In the rows, zero is written as 128.
The rows of Y fall into 4 groups, which share some directions, and each row is roughly a mix of its group's hidden directions.
Y, 176 rows:
[[116 165  96 112  99 123 111 102 122 100 135  91]
 [132 106 151 198 131 114 102 122 126 129 137 127]
 [156 158 106  99 103 148 124 127 107  90 132  97]
 [146 152 159 147 151 115 114 149 157 125  80 140]
 [121 162 130 112 153 125 168 106 149 129 121 174]
 [130 163 107 125 143 158  89 103 129 115 124 170]
 [101 126 153 101 106 153  90 159 120 105 111 108]
 [165  97 108  96  98 137 133 131 125 122 172 136]
 [159 117 168 133 167 117 138 130  89 127 122 157]
 [121 142  90 119 174 165 129 112  97 118 136 142]
 [165 106 127 132 107 149 108 172 137 126 163 106]
 [176 156 133 110 140 132 146 162 129 147 100 153]
 [134 166 168 108 122 121 172 123 126 107 121 101]
 [144 143 117 116 122 107 141 100  84  79 110 130]
 [145 151 100 147 146 112 143 101  94 168 129 104]
 [130 135 135 113 101 163 104 158 100 152 161 153]
 [ 75  92 129 152 135 156 116 138 112 126 116 155]
 [ 84 161 139 144 139 143 124 128 125  90  89 123]
 [174 106  88 130 141 129 122 149 153 130 163 117]
 [117 137  99 141 162 141 160 142  97  96 162 128]
 [128 129 118 118 161 166 128 148 120 117  69 138]
 [139 155 137  91 118 109  87 110 150 155 151 148]
 [122 142  80 138 114 150 128 149 121 115 168  93]
 [128 187 115 117 126 124 103 152 160 144 152 122]
 [109 100 116 132 113  97  84 136 145 170 116 139]
 [130  95 103 106  79 152 129 110 145 131 152 151]
 [ 82 159 131 133  80 130 153 113 111 141 139 125]
 [165 125  87 134 115 144  91 137 109  96 149 122]
 [167 130 156 163 123 159 135 136 142 138 160  98]
 [ 96 141 167 153 102 141 147 142 118  86 143 133]
 [143 108 141 163 135 149 136  82 164 139 116 104]
 [127 143 160 110  77 130 133 127 103 128 152 166]
 [115  99 103 144 160 155 103  87 140 153 118 122]
 [116 115 164 170 137 110 134 149 109 169 147 114]
 [124 127 103 165 169 138 137 154 119 136 174 124]
 [ 98 128 163 167 136 112 145 131 161 149 137 160]
 [ 73 116 107 146 146 103 120 100 124 131 106 153]
 [151 127  81 147 119 128 102 118  94  88 136 125]
 [140 128  97 136 163 127 165 121 164 128 161 154]
 [155  87 120 152 123 154 139 123 105  86 152 135]
 [139 111 110 111 126  84 129 114 113 129 140  70]
 [119 159 173 159 131 131 117 129 103  83 121 126]
 [144 105 154 123 132 116 135  88 152 151  78 131]
 [111 154 135 134 145 134 147 129  89  83 162 150]
 [129 129 143 133 134 131 154 133 183 108 161 165]
 [149 149 132  94 114 110  74 115 144 152 145 132]
 [122 129 100 134 110 169 118 108 136 106 182 136]
 [143 101 115 106 104 126 100 132 160  92 141 165]
 [152  94 122 123 122 127 159 117 149  76 102 127]
 [144 152 151 102 151  96 154 119  86 113 109 143]
 [143 121 168 131 130 150 176 105 121 101 144 103]
 [ 88 140  93 104 123 153 103 168 136 116 129 113]
 [123 157 139 109 170 147 150 156 126  97  94 136]
 [168 146  98 117 119 101  90 112 132 145 102 146]
 [109 129 100 143 126 107  80 152 155 154 107 145]
 [ 76 126 120 114 114 150  98 159 151 146 121 148]
 [103 107 122 129 132 138 174 101  92 129 131 166]
 [166 173 138 138 140  92 131 104 142 149 107 134]
 [ 92 120 128  89 106 172 147 132 149 142 106 119]
 [103 136 132  83 108 113 116 107 148 144 175 140]
 [138 132 131 140 116 143  96 141  82 131  83  99]
 [103 165 163 129 128 159  99 147 108 117 102 144]
 [122 140 173  82 124 122 146 147 161 107 115 131]
 [142 131 105 132 159 158 161 178 133 141 141 144]
 [ 68 138 113 110 108 112 131 132 168 144 120 129]
 [102 153 125 156 158 109 123 176 135 115 113 154]
 [127 131  98 127 168 124 112 170 117 174 119 131]
 [133 157 123 148 143  87 125  99 151 160  98 107]
 [120 138 104 141 135 112  69 144 147 147 112 159]
 [124 161 157 148 144 115 160  89 129 156 152 144]
 [135 131  90 104  97 170 109 119 115  91 130 123]
 [167 124 136 194 135 133 113 108 127 115 136 128]
 [139 129 133  66 101 137 159 145 144 113 136 113]
 [139 166 110 120 131 103  93 156 102 102 144 154]
 [110 160 130  79 124 154 160 145 137 137 138  99]
 [179  82 114 125 132 102 143 125 134 141 152 113]
 [107 127 136 159 102 154 115 154 111  82 153 140]
 [139  96 176 126 110  78 142 128 126 145 119 129]
 [135 140 148 135  66 149 123 134 128 112 168 139]
 [ 97  85 125 120  92 116  98 105 131 147 149 111]
 [133 106 109 169 124 117 125  86 126 171 144 147]
 [136 174 136 152 128 167 126  95 147  96 126 134]
 [157 148 177 108 133  89 157 119 121 123 127 148]
 [105 165 131 105 140 134 157  97 146 113 109 168]
 [123  64  94 110 108 140 132 129 139 137 147 116]
 [142  82 152 146 116  97 166 121 110 115 119 148]
 [ 85 122 104 104 105 148 134 106 113 125 171 111]
 [126 105  81 110 111 148 146 129 166  91 131 125]
 [ 97 174 134 117 139 140 144  95  99 151 117 150]
 [138 150 161 150 150 124 117 158 153 124  79 137]
 [113 131  94 154 140 138 129 105 154 103  80 107]
 [117 106 111  97 143 120  89  78 114 128 108 128]
 [122 115 180 121  80 130 112 140 106 114 107 126]
 [135 104 105 136 123 108 170 139 129 183 111 122]
 [123 122 172 151 162  99 141 149 128 166 133 142]
 [107  97 115 153 126 178 110 129 102 160 132 137]
 [186 142 121 132 135 113 147  85 120 133 127 104]
 [175 156 131 120 113 110 124 133 102  82 150 130]
 [126 108 186 115 148 113 140 121 129 137  96 159]
 [177 105 124 114 167 155 105 143 136 151 125 116]
 [110 109 129 148 184 126 146 119 112 113  88 115]
 [170 162 167 141 138 106 126 129 137 102 110 152]
 [172 134 137 159 128 126  88 134 136 114 166 106]
 [105 112 136 145 114 148 119  69 132 145 145 159]
 [100 133 144 153 134 135 131 140  99 126  80  85]
 [ 65 150 144 128 108 113 159 125 150 127 120 122]
 [106 140 130 167 178 110 148 117 117 141  96 121]
 [113 166 122 117 125 119 116 176 155 152 161 121]
 [122 163 132 117 137 167 128 176 112 129 146  97]
 [122 123 103 145 169 114 171 138 110 115 167 123]
 [158 108 123 131 140 102 145 126 180  93 121 149]
 [ 91 123  99 117 127 123  83 106 127 113 111 167]
 [141 124 156 116 112 160 170 159 118 127 163 107]
 [ 96 113 173 128  87 142 117 148 104 115 117 146]
 [ 87 130 114 100 110 161 107 141 157 149 102 143]
 [124 163 111  78 143 136 158 130 156 125 117 100]
 [ 93 122 116 177 147 121 142 123 145  95 115  99]
 [ 95  85 132 114  93 143 121 100 130 147 153 107]
 [109 138 100 124 139 102 146 107 161 107  97  89]
 [109 123 109 137 115 118  63 135 148 152 130 150]
 [131 131 112 103  78 165 114 104 140 107 111 150]
 [183 108 117 104 110 133 100 160 140 113 125 142]
 [183 117 133 147 142 156 114 138 103  95 142 116]
 [112 118 172 147 101 133  84 163 114 131 116 129]
 [ 98 146  97 128 133 153 110 143 129 176 160 140]
 [ 92 183 136 101 133 132 127 138  91 131 134 140]
 [123 115 147 172 135 107 167 143 128 108 149  92]
 [179 116 150 163 110 127 116 127 145 117 166 135]
 [ 70 128 124 109 120 176 144 142 127 128 141 141]
 [118 109 164 124 163 138 150 129 160 168 105 118]
 [135 154 165 166 143 124 146 124 106 169 136 105]
 [139 159 135  94 123  75 144 124 149  97 120 129]
 [123 110 182 170 140 131 152 124 115 101 127 141]
 [117 127 149  89  96 131 162 119  83 144 138 132]
 [ 86 167 170 160 140 122 128 130 123 109 114 135]
 [119 133 131 177 139 109 100  80 144 124 142 146]
 [148 103 112 128 104 142 114 139 113 141 184  98]
 [108 147 148 140 157 117 112 158 133 185 139 133]
 [ 90 136  86 145 140 130 130 130 146 103 111  85]
 [104 109 173 145 117 122 142 153 154 114 140 168]
 [121 146 138  93 105 131  73 131 141 129 128 165]
 [ 88 123 142 135  90 112 152 110 146 104 165 140]
 [112 152  95 138 153  88 123 146 125  81 124 119]
 [133 122  76 121 118 163 138 100 127  96 102 131]
 [110 109 105 121 138 121 191 135  99 144 128 111]
 [156 159 128  77 114 105 148 104 105 126 116 141]
 [135 142  91 164 144  83 115 142 101 121 150 136]
 [163 149 100  93 125 110 116 128 112  79 123 121]
 [ 78 130 106 110 122 105 126 120 108 160 114 164]
 [184 129 113 108 123  97 117  94 117 138 105 121]
 [156 135  84 103 102 157 130 114 136  88 128 135]
 [166 147 129 148 165 118 118 147 168 124  95 126]
 [122 162 149 135 129 120 100 101 115 124  72 113]
 [ 99 131 117 106 154 124 130 172 162 168 128 127]
 [140 122 107 138 125 112 183 162 125 164 116 116]
 [146 112 121 193 126 154 104 104 123 133 139 134]
 [134 134 163 135 113 160 114 136 155 123  92 172]
 [ 92 131 118 106  97 120  98 142 163 138  90 133]
 [114 144 153 177 119 122 170 100 110 132 135 109]
 [126 150 138 125 140 114 157  88  98 137  94 165]
 [112 105 169 120 157 144 149 130 159 162 103 123]
 [149  92  92  92 111 118 126 130 153 159 143 110]
 [112 121 102 160 121  63 108 129 119 133 131 133]
 [141 130 113 114 124  98 116  72 103 123  92 117]
 [161 106  92 107 126 162  94 134 114 135 107 106]
 [141 170 142 146 164 149 139 160 136 107 115 156]
 [134 127 117 153 158 144 160 150 114 107 174 153]
 [137 132 144 109 134 132 162 120  79  94 164 123]
 [153 155 111 117 142 108 119 141 142 144  73 156]
 [160 102 161 118 121  93 135 119  98  99 125  99]
 [121  97 144 139 129  88 154 130 162 162 156 134]
 [122 160 106 109 149 126 109 177 140 161 149 116]
 [131 146  95 130 153 162 121 142  79 139 128  98]
 [144 138 133 154 189 165 114 119 138 109 123 125]
 [131  97 145 146 107 152 158 158  99  96 104 127]
 [136 147 140 117 149 108 146 126  62 115 144 117]]
Each list below has four rows that fit no group; the rest each fit one group, if only roughly. Name those rows in the order they come.
- j850: [113  88 134 149 146 171 162 136 118 131 108 103]
- j989: [114 112  82 154 100 120 116 138 112  96 162 120]
- j679: [ 96 145 118  83 134 108 148 166 128 124 119 162]
- j562: [159 105 119 122 106 130 141 105 175 147 109 162]
- j196: [143 149 121 175 141  97 140 111 116 167 154 127]
- j175: [102 121  98 162 137 127 136 134  81 107 114  95]
- j753: [130 146 109 127 139 158 107 166  98 145 117 172]
- j635: [142 117 128 118 161 150 169  95  83 124 139 124]
- j713: [157 122 121 148 155 106 117 128  76 103 127 156]
- j202: [146 155  99  74 157 117 121 139 114 145 113 111]
- j601: [114 159 123 110 124 113 108  67 120 143 128 155]
- j526: [130 119 114 131 157  77 101 148  91 137 137 151]
- j445: [ 86 117  98 157 124 126 124  92 127 125 107  90]
- j426: [151 133 108 124 106 142 103 135  81  88 146 147]
	j850, j989, j679, j175
- j124: [113 140 163 133 140 138 131  87 164 155 156 151]
- j537: [139 133 128 142 116 100 121 129 169  99  75 142]
- j374: [161 151  84 113 121 148 170 128 114 126 135 102]
- j16: [153 130  66 124 161 117 141 138 136 102 135 135]
- j755: [133 146 138  97 107 183 130  92 136 126 128 152]
- j811: [ 70  87 139 133 119  96 131 111 126 142 122 133]
- j956: [159 117 112 143 117  93 129 122 117  86 167 148]
- j518: [161 132 120 136 114 169 111 158 148 165 157 122]
- j365: [120 150 142 118 159 137 114 178  84 136 137 141]
- j983: [113 114 137 142 181 159 129 155 132 165 114 122]
	j124, j537, j16, j956
- j321: [106  98 145  93 146 141 155 106 139 168 146 142]
- j11: [150 132 167 143 155 156 160 114 116  91 145 120]
- j49: [146 179 122 126 129 123 126 135 141 174 155 156]
- j291: [ 98 142 127 147 143  99 176 135 141 154 120  95]
- j545: [133 113 140 124 122 163  90 116 133  75 116 153]
- j333: [104 148 137  68 142 151 133 153 117 143 105 128]
- j736: [123 153 135 130 172 137 131 182 132 123 104 152]
- j555: [117 123 119 111 148 166 121 152 120  85 101  92]
- j647: [114 133 125 114 108  78 104 132  92 109 152 154]
- j208: [138 183 156 118 137 108 136 144 141  86 117 128]
- j386: [138 167  99 152 151 102 104 130  86 142 123 121]
- j840: [173 127 107 115 122 137 117  97 155 142  96  95]
	j321, j291, j545, j386
- j182: [134 119  92  75 127 154 131 139  94 149 137 143]
- j287: [ 93  93 111  81 113 119 112 114 121 159 122 119]
- j907: [118 104 114 123 121 106  93 154 156 137 102 172]
- j140: [109 103 109 130 152 156 112 133 179  99 107 134]
- j375: [152 133 104 130 174 116 151 135 169 126 112 157]
- j838: [155 146 103  70 142 101 112 137 139 148 120 132]
- j703: [148 119 187 124 113 151 112 118 133  92 126 149]
- j516: [106  93 123 129 140 131 148 156 154 136 112  75]
- j68: [145 130 146  99 109 107 153 100  83 135  97 115]
- j482: [111 152  96 144 142 108 144  82 135 127  92 109]
- j947: [ 99  88 151 109 106 135 153 113 113 104  93 140]
- j596: [152 140  93 142 132 146 113 140 128 178 158 104]
- j30: [132 112  94  93 157 158 129  86 107 139 116 127]
- j243: [ 97 140 111 141 107 156 152 137 180 131 153 122]
	j907, j140, j703, j243
- j904: [150 127 123 110 111  75 151 136  83 127 138 114]
- j498: [160 134 147 101 134 132 158 113 161  80 136 137]
- j872: [133  98 121 120 119 135  98 190 106 148 127 119]
- j963: [ 94  96 108 121 110 120 134  84 159 144 153 119]
- j18: [145 111  88 149 142  92 112 141 163 124 119 159]
- j784: [132 115 114 160 136 157 148 120 108 141  70 118]
- j750: [153 115 150 118 128 151 139 101  96 109 178 111]
- j542: [110 130 105 119 123 125 123 183 138 167 110 158]
- j137: [129 126 155 158 139 142  88 148 107  94 121  92]
- j645: [112 142 108 118 118 113 117  95 137 164  78 107]
- j72: [115 113 135 125 146 159 141 116 151 184 110 100]
	j498, j963, j18, j784
- j898: [140 143 134  94 131 125  98 133  92  79 151 113]
- j863: [138 175 132  98 116 146 127 127 101 137 105  85]
- j522: [121 162 128 151 163  97 154 127 111 162 134 101]
- j273: [126 147 100  93 160  95 140 115 149 156 124 155]
- j259: [135 100 143 125 110 146 150 150 184 146 154 136]
- j88: [152 107 128 164 124  89 116 106 164 140 144 154]
- j851: [113  97 148  99 120 164 104 151 154 125 120 164]
- j402: [100 114 170 131  84 127 116 109 134  92 110 127]
- j690: [134 138 107 151 151 141 110 139 143  73 166 126]
- j608: [129 126 105 152 160 151 149 131 182 157 130 125]
- j653: [155 151 165  91  92 122 134 121 112 139 148 154]
- j585: [105 104  90 122  92 162 133 147 160 131 145 115]
- j46: [137 126 165 129 173 129 151 128 130 133  86 161]
- j4: [139 128 121 138 135 102 109  89 106 115  75 151]
- j146: [182 117 138 109  92 135 154 120 105 109 106 132]
	j259, j690, j608, j585
- j455: [122 165 135 187 124 148  95 121 136 119 139 137]
- j10: [108 111 143 119 141 128 127 118  70 172 111 129]
- j891: [108 108 103  94 130 175 133 121 121 167 126 146]
- j230: [122 167 143 110  85 154 136 146 139 142 160 105]
- j976: [110 112 115 134 139 165 131 156 173  99 101 141]
- j276: [113 178 113 148 141 153 121 146 137  81 129 121]
- j28: [157 106 116 153 130 186 113 128 118 136 136  96]
- j438: [ 93 126 137 165 121 179 149 131 115 151 108 131]
- j334: [131 157 128 144 113  77  94 117 130 163 140 144]
- j130: [158 122  91 111 146 145 136  93 149 164 138 151]
- j79: [124 116 154 170 130 141 180 135 128 143  95 126]
- j935: [ 75 129 107 147 159 126 100 140 147 139 151 109]
	j438, j334, j130, j79
- j231: [ 82 108 130 121 104 135  82 153 149 108 133 123]
- j458: [135 154 121 100 130 131  96  82 159 155 127 150]
- j468: [148 113 129 130 141  94 102 148 184 113 131 150]
- j933: [ 95 113 149 127 106 155 147 162 117 127 145 173]
- j781: [ 89 169 144 133 119 104 132 118 105  95 109 153]
- j519: [156 106 103  88 115 112  91 135 129  98 153 129]
- j741: [142  92 149 151 165 142 140 109 115  98  93 134]
- j53: [167 123 183 142 111 117 154 105 137 114 139 133]
- j978: [161 126 163 129  98 108 122 119 147 154 164 157]
- j930: [109 100 168 125 128 125 137 124 138 170  92  99]
	j458, j781, j519, j930
- j284: [115 161  95 150 142 124  89 145 124 156 100 148]
- j759: [126 138  85 124 151 117 131 107  84 168 113 122]
- j319: [155 120 106 132 130 158 146 153  90  83 124 142]
- j142: [115 153 131  93 116 120  94 115  96 102 142 166]
- j725: [115  65 103 110 111 120 115 101 149 133 132 126]
- j528: [ 87 137 113 131 162 148 146 173 104 133 131 145]
- j410: [156 161 112 163 153 139 158 118 130 138 124 168]
- j51: [119 132  96 118 167 106 159 131 131  90 158 146]
- j513: [ 93 133 143 118 151 162 149 148 151 124 104  87]
- j353: [107 148 116  80 108 143 151  86 112 114 139 123]
	j284, j319, j725, j51
- j352: [ 99 153 101 117 136 108  90 141 158 163 143 139]
- j209: [136 140 157 139  88 170 114 118 170 117 144 128]
- j197: [127  82 135 116 144 116 147 161 137 165 154 153]
- j684: [139  67 118 141 111  98 112 145 146 103 131 134]
- j965: [126 144 136  96 114 134 165 115 188 134 132 134]
- j829: [123 118 101 105 105 143 110 155 171 130  96 155]
- j63: [156 101 142 133 101 149 120 146  80 126 119 162]
- j250: [177 143  81  92 122 143 136 119 141 138 135 135]
- j957: [100 136 168 150 117 133  93 140 140 106 164 152]
- j144: [148 109 138 142 105 144  89 170  99 131 118 156]
- j952: [143 135 123 186 124 143 104 128 142 111 171 123]
- j220: [ 70 156 130 119 110  98 134 145 120 131 136 158]
- j24: [172 100 100 160 123 119 128  99 155 146 141 119]
- j699: [130 141 117 143 189 134  98 128 166 138 120 128]
- j328: [119 152 148 147  80 112 138 127 171 104 113 120]
	j352, j965, j829, j699
- j749: [175 140  97 115 135 127 140 108 136 148  82 113]
- j219: [101  99 110 153 138 157 174 134 133 118 103 104]
- j315: [ 72 148 121 159 124 119 148 145 156 117 103 135]
- j165: [161 147 143 112 129  92 127 105  82 153 147 123]
- j470: [122 117 140 143 126 132 126 152 174 117 187 125]
- j948: [133 165 159 171 123 103 108 107 106 130 152 117]
- j649: [ 89  85 121 136 108 131  85 148 126 147 115 142]
- j776: [ 95  97 123 103 131 108 150 150 157 124 153 164]
- j629: [ 85 116 114 121  94 105 109 123 123 171 108 112]
- j335: [132 135 152 133  89  69 116 116 113 137 120 105]
	j219, j649, j629, j335
